In the data rows, 128 means zero.
Here are some points, one per row:
[128 108 153  82 133  82 159  96 104  89 103 117 125 145  90 159 134 140 101 126 120 139 109 143 126  84 185  86 135 132 124 131]
[145  71 151  78 115 125  98 119 128 115 122 150 125 134  94 146 136 136 114 111 119 137 112 147 117 125  83 174  90 123 147 130]
[ 92 143 127 140 116 159 114 171 139 142 136 136 136 133 117 114 119 108 122 139 106 146 104 158 173 103 141  73  81 124 173 132]
[144 103 161 113 239  89 155 155 136 148 137 149  60 168 126 172 124 148 146  88 155 122 132 118 159 113 118 104 151 135 106 137]
[108 173 109 151 113 144 106 144  70  26  70  57 118 151 111 151 152 122  91 122 144 120 137 117 128 152 119 156 125 149 143 110]
[ 85 175 163 122 142  74 178 117 140 111 135 138  63 162 133 149  93 159 179 102 123 127 129 123 152 119 151 119 158 127 116 129]
[142 119 108 175  89 148 109 196  88 149 123 105 134  49 193 146 109 123 135 134 182  78 153  92 127 118 112 137 146 144 123 120]
[151 121 116 157 119 122 101 111 134 156 132 137 118 145  98 146 137 121 129 136  93 157 111 152 132 127 131 146 107 147 146 118]
[158 145 123 118 250  83 161 154 156 140 155 161 166 119 145  88 100  69 167 167 163 103 158 104  90 134 131 146 143 111 115 136]
[157 146  94 113 110 109 131  81 149 133 158 162 149 115 161  91 119 152 123 116 141 129 143 116 149 119 137 136 135 143 122 117]
[ 94 175 177  99 120  88 154  81 141 137 143 135 132 124 146 108  81 152 161  91 127 140 116 135 158 126 124 112 165  95  94 176]
[163 142 150 102 108 109 126  86 130 170 150 123 159 112 153  97 112 201 154  52 125  80 155 168 119 107 183 107 162 130  97 128]
[135  97 142 148 113 149 108 126  86 121  82 101 131 149  87 154 106 106 147 147 171  87 164 102 115 183  98 124 110 170 142  89]
[ 73 148 106 148 113 133  98 129 140 136 155 158 120 130 108 131 137 142 121 126 117 136 115 133 100 122 106 162 114 152 131 119]
[130 146 116 117 109  76 146  82 121 151 131 141  47 166 147 164 171  96  69 162 144  68 199  88  81 172 103 127 115  71 135 186]
[ 84 151 121 159 108 136 102 137 151 156 171 150 163 122 153  89 122 127 130 120 143 117 130 114 128 130 142 133 116 145 124 112]
[137  90 146 147  93 179 131 180 146 164 176 133 120 159  92 135 147 122 127 120 127 136 127 132 113 128 101 146 114 140 150 103]
[120 139  89 139 110 153 105 152 151 157 149 148 144 115 121  97 129 129 126 115 140 116 131 119 154 114 145 123 121 151 135 114]
[131 114 154  90 114 131  96 151 127 153 155 132 111 100 118 178 149 120 126 152 106 157 115 149 113 158 112 168  95 126 153 138]
[174 159 100  91 107 150 111 147 104 131 105 103 141 148  89 164  78 110 188 138 153 108 138 105 125 124 120 138 136  97 118 149]
[145 104 119 154 132  80 161 102  90  61  65  87 130 139 102 146 141 138 115 118 120 124 116 127 117 119 147 107 125 140 123 126]
[162 153 104 111 122  76 166 102 155 140 161 141 121 133 150 107 135 148 135 103 152 119 146 118 145 104 135 100 131 150 130 128]
[111 157 123 148 119 125 115 101 127 154 145 139 142 117 133 104 122 113 120 135 102 144 107 134 163 103 137  82 115 143 141 107]
[103 136  88 130 118 119 122  86 137 126 145 149 144 124 135 117 135 127 123 115 120 121 113 136 112 130 128 152 105 148 155 108]
[150  63 132 158 104 195 105  88  90 143 108  90 120  66 196 135 116 102 142 142 101 166 100 155 116 134 120 145 147  87 102 159]
[129 102 155  93 250  75 164 155 133 115 163 137 181 103 147  85 130  98 104 165 123 124 112 140  91 146  94 171 120 138 140 117]
[126 155 118 153 115 135 103 126 144 161 147 142 122 151  94 152 133 120 118 136 127 136 117 139 151 125 144 133 109 118 153 121]
[121 136  88 126 117 118 123  89 137 117 149 139 145 121 123 113 152 130 117 120 145 111 134 115 139 123 132 139  97 135 165 131]
[101 139 114 139 119 124 106 118 144 141 144 152 162 124 144 105 157 117 120 137  99 140 116 143 165 121 136 110 104 100 164 161]
[151 116 111 167 112 122 120 101  77  33  55  55  95 151  83 175 146 129 122 126 136 110 144 119 134 121 154 112 128 150 118 101]
[150 110 118 164 144  64 169 106 148 153 157 149 169 117 149  91 130 124 131 147  97 154 117 141 112 127 118 163 146 146 116 113]
[152 124 169 103 129  77 168 105 136 128 143 153 114 134 147 108 137 143 129 118 156 103 136 105 159 114 138 116 115 130 134 105]
[133 124 157  90 107 152 111 174 150 151 145 131 113  94 122 164 132  98 109 140 113 143 154 114 117 130 155 137  94 128 157 135]
[134 135 124 151 124 120 101 115 134 147 133 130 160 121 142  91 158 116 112 139 107 156  95 145 115 186 106 140 111  82 171 175]
[ 94 149  94 151 255 138 121 140 114 104 123 135 103  82 156 166  89 174 157  85 145  97 170  95 142 120 132 117 126 136 128 116]
[ 91 136 107 146 196  75 177 148 153 159 173 146  84 165 139 132 140 129 118 136 174  72 151 104 139 119 127 111 115 134 137 115]
[138  95 125 140 128  91 159  97  79  52  69  78 125 140 101 150 150 126 110 122 134 137 131 134 130 111 159 113 122 141 131 123]
[130 148 111 153 119 128 104 113 147 156 143 141 127 145 104 147 135 108 123 126 124 150 112 150 152 132 144 137 100 134 140 128]
[ 78 140 109 148 110  87 150  74 142 158 146 133 106 141  67 187  87 106 172 158 137 125 141 111 102 140 109 138 144 117 112 142]
[132 113 153  88 158  72 179 117  83  69  69  75 112 135  74 188 151 133 114 132 115 137 112 125 144  90 171  93 131 130 123 120]
[106 135 118 139 116 129 104 127 148 141 146 153 158 121 141  89 149 123 106 147 116 130 136 120 138 128 132 137 110  81 160 155]
[148 106 119 157 128  87 160  94  93  53  81  86 128 127 107 142 130 129 105 111 115 139 125 122 129 124 152 118 130 126 127 109]
[157 104 176 101 110 124  90 116 143 136 128 161 111 147  73 183 106 139 149 118 105 151 116 151 105 131  78 171 170 120  96 122]
[123 156 112 167 107 141 104 147 147 148 163 154 109 155  78 159 149 142 116 117 134 123 124 126 117 127 110 162 106 122 141 130]
[ 95 149 122 151 115 118 124  90 138 154 146 134 161 114 147 105 119 140 115 131 152 130 137 126 164 104 122  87 116 140 130 103]
[105 154 119 155 131  78 168 100 137 157 135 139 164 105 150  98 131 134 134 134 116 145 116 156 166 108 144 100 150 151 109 109]
[ 81 136  96 146 114 122 108  92 127 151 135 123 123 155  80 173  89 112 165 147 138 129 129 136  98 133  98 142 146  92 113 160]
[159 123 169 104 109 119 112  94 147 142 157 148 127 120 154  89 117 128 143 126 128 130 124 130 161 110 131 106 156 146 121 111]
[172 162 141  87 100 179 126 174 136 132 149 156 108 152  86 157 130 138 118 120 105 143 105 145 102 129  78 161 130 150 128 103]
[133  75 170  91  85 189 133 182 141 149 163 156 121 160  69 151 153 154  97 104 149 127 126 118 125 116 176 125 162 111  83 142]
[153 108 129 174  87 208 133 131 150 128 159 151 136  79 165 149 139 128 103 144 115 153 103 143 117 143 137 137 109  99 134 156]
[ 70 145 106 155 109 123 108 103  92 130 109 107 138 120 113 122  87 107 174 145 145 126 144 110 116 135 136 148 157 116  94 134]
[150  67 162 101 107 129  94 125 151 150 140 146 165 115 136 106 100 142 148 122 124 121 119 116 162 120 138 119 150 135 102 108]
[101 130 112 136 118 138 104 141 131 151 137 143 153 121 152  79 159 120 111 141 127 156 142 128 170 105 130  89  81  87 152 145]
[ 83 144 112 139 117 111 131  87 110 140 107 127 140  98 151  84 127 123 133 137 122 134 113 128 120 162 115 135 138 155 138  86]
[139  87 132 143 113 135 101 139 107  75 116 109 109 149  86 141 157 133 110 126 115 130 117 146 121 113 162 101 141 140 119 102]
[128 116 144  80 108 165 116 175 107 113  86 108 156 107 157  77 105 173 152  85 113 156 122 145  68 217  89  99 113 158 132  98]
[151 144  88 121 253  88 143 152 147 136 151 135  93 148 120 136 113 180 134  88  91 162 111 156 158 112 125  88 174  69  86 177]
[153 149 102 101 116 105 133  86 136 148 136 132 129 114 163  91 126 126 137 134  98 149 102 150 155 121 118 102 150 163 108 100]
[131  98 145 138  84 183 134 172 141 119 145 153 130  78 171 147 139 103 111 136 110 148 103 144 109 107 167 105 116  95 159 152]
[ 96 140  67 146  88 196 143 187  85 110  77 101 156 135 132  99  95 127 160 148 138 117 129 114 154 130 144 122 154  92  90 170]
[119 131 150  94  76 220 132 140 148 131 129 146 145  73 153 149 170  71 101 183 141  68 201 103 140 154 121 106 186 126  74 122]
[181 165 123  82 109 147 102 150  88 113  99  93 136 127 159  89  67 102 182 144 145 116 133 118 119 121 136 133 120  91 122 158]
[136 100 142 142  86 210 131 119 154 133 154 153 123  63 157 128 151 114 105 148 120 146 102 160 116 135 133 133 137 101 116 171]
[115 130  97 135 113 147 108 116 157 156 152 140 157 133 107 130 128 142 125 108 173  88 156  81 143 141 116 114 109 144 161 115]
[168 162 122 108 112 142 101 136 149 148 164 143 163 111 135  95 132 138 130 128 149 112 132 118 151 116 142 112 115 146 121 112]
[106 151 137 141 124 132 106 116 123 149 139 129 157 121 156  87 142  97 102 139  93 135 131 134 164 103 121  88  99  88 148 169]
[ 70 148  94 146  97 169 121 179 149 154 140 140  96 159  91 184 122 132 127 132 113 144 113 150 107 127 104 159 144 155 107  99]
[126 140 115 148 190  60 179 132 157 161 162 150 121 111  66 192  97  97 166 171 169  93 155 102 109 148 122 132 124 125 132 134]
[131 149 119 151 121 119 128  82 102 144 109 118 143 126 117 129 123 111 126 135 140 117 128 126 128 160 112 131 117 159 151 100]
[137 127 135 141 184 161   0 115 112  40   0  23 156 102 146  91 135 142 114 126 164  94 150 102 119 114 138 123 132 127 134 134]
[133  90 139 136  85 204 132 131 149 146 155 150 129  72 179 151 140 131 119 141 107 150 114 143 110 130 154 131  95 124 160 134]
[140  96 127 159 242  73 157 165 149 156 152 149 164 121 159  89 123 114 116 145 114 150 125 148 139 132 141 139 153 141  91 121]
[152 117 159 106 130  75 167 102 145 162 141 140 117 140 153 108 113 141 129 117 146 106 132 104 115 163 111 142 151 135 104 114]
[ 95 161 113 147 118 135 107 110 139 144 149 154 123 142 108 140 143 133 117 118 118 159 109 143 104 126 103 157 124 132 148  99]
[143  94 135 133 131  90 161  92  80  54  67  83 143 132 114 134 157 133 111 132 146 124 141 126 119 107 148 113 122 139 145 137]
[130 117 153  81 106 186 135 181 110 117  93 108 163 125 158  88 114 151 149 114  83 155 112 149 138 173 104 132 103 154 152 111]
[ 86 143 120 153 189  66 174 146 143 155 145 148 137 123 160  97 136 119 136 125 112 147  98 136 152 113 137  96 155 152 100 126]
[ 89 140 116 146 120 130 108 114 130 142 114 129 148 129 146 117 127 125 126 132  92 158 111 162 175  97 130  84 111 143 137 104]
[163 167 111  87 103 165 118 171 134 113 127 137 103 155  91 187 148 122 104 135  99 137 118 150 114 151 132 145 102 102 143 155]
[198 178  80  91  98 193 142 179  87 121  69  96 151 124 154  76  96 129 167 137 124 149 107 147 127 123 130 151 130  97 147 156]
[112 135  67 140 105 155 115 181  88 120 120  99 150 113 145  76 102 109 156 133 118 133 121 136 114 129 111 142 160 107 103 162]
[ 81 151 117 147 103 166 123 173 154 151 137 145  99 163  81 170 130 113 119 142 104 156 119 145  92 141  97 162 116 133 160 145]
[ 89 155 136 158 159  83 194 122  95  44  41  76 139 110 157  90  98 165 149  80 143 100 154 113  90 130  99 168 116 125 129 122]
[ 68 189 186 141 109 145 103 138  89  48  82  95 165 116 147 106 124 183 140  80 137 128 133 125  99 143  91 168 136 132 107 123]
[138  85 152 106 211  77 166 149 141 144 142 146  48 158 124 164 125 158 127 104 178  87 159 115 147 145 118 134 130 138 139 109]
[159  47 186  93  95 159 108 157 102  90  81  91  57 194 133 140  31 108 223 162 151  92 153 104 162 107 126 106 102  96 157 170]
[148 120 115 172  85 181 135 180 152 108 148 147 127  85 156 149 151 113 108 139 114 150 110 160 122 126 149 115 119  98 134 161]
[151 115 155 111 245  96 151 151 139 153 143 149  67 164 121 164 135 177 134  86 149 109 149  87 127 166 118 142 156 128 111 136]
[ 82 151 116 148 112 162 113 163 140 152 141 133 109 161  83 159 130 120 121 138 108 144  95 148 137 125 137 129 103 131 150 121]
Along one direction, these points spread out more than along any other. Take the direction at right angles to it along which they spread out most. Go by this last direction. How many in every 100 of the points above lie lower along it than each point below? Answers are rounded to whole numbers. More than half of the points above lie lower than the first one.
[126 144 114 145 250 177  15  90 127 121 151 157  63 184 141 137 132 108 134 142 152 105 138 116 131 126 138 122 144 142 103 122] 57
[140 102 132 139 126  90 160  95  85  52  65  79 115 137  92 148 145 120 111 118 132 133 123 128 130 115 165 109 120 135 130 115] 96
[ 83 143 111 126 131  91 174 103  90  27   0   0 147 111 167  87 171 124  96 133 166  98 141 106 112 140  92 174 115  99 132 153] 99
[169 153 161  93 101 169 116 171 144 151 138 123 109 158  81 172 115 122 139 132 102 153 117 145 118 123 107 142 151 159 101 109] 66
[133 121 162  95  93 185 130 170 143 159 138 147 131  60 156 143 149 101 117 146 113 133 128 118 110 106 160 113 117 102 142 147] 43
[153 142  93 114 114  95 147  87 155 136 146 156 145 121 165  97 130 147 119 115 144 126 138 112 149 102 131 107 126 147 128 109] 17
[134 128 136 144 141  83 175 105 107 145  98 119 149 120 148  77 152  96  99 174 128  99 187  93 152 101 123 113 100 105 150 167] 69
[162 146 137  97 115 104 140  79 136 158 145 128 133 125 161  96 110 129 127 119 143 124 131 112 125 146 116 127 132 148 121  96] 43
[136  96 143  74 112 128 106 100 139 115 151 153 144 117 162  87 123 149 146  98 133 131 131 120 137 118 128 126 133 147 133 122] 62
[148 139  95 179  87 183 137 173 158 146 148 155  90 152  90 173 143 141 113 124  97 139 112 135  91 143  75 169 119 149 139 115] 34
[150 124 151 108 162  62 171 127 140 155 130 127  63 170 137 140 111 139 138 107 131 132 119 135  97 178 108 133 153 115  84 129] 39
[142  30 154 114  96 212 112  86 156 172 177 146 105 172  75 159 164 130  83 115 106 147 111 139 109 124 159 138 183 135  80 128] 12
[143  99 135 146 118 108 135  88  89  56  86  87 127 150 105 151 153 138 111 130 131 137 123 130 125 118 162 108 136 138 134 121] 90
[135  82 169  84 111 144  98 168 132 130 153 145 158 129 142  92 162 139  95 130 136 136 127 123 102  97 185 106 151 140 108 108] 59
[131  97 147 113 161  65 173 108 149 149 169 149 164 110 139 107 137 107 125 147 107 138 109 142 103 129  97 169 125 150 113 107] 3
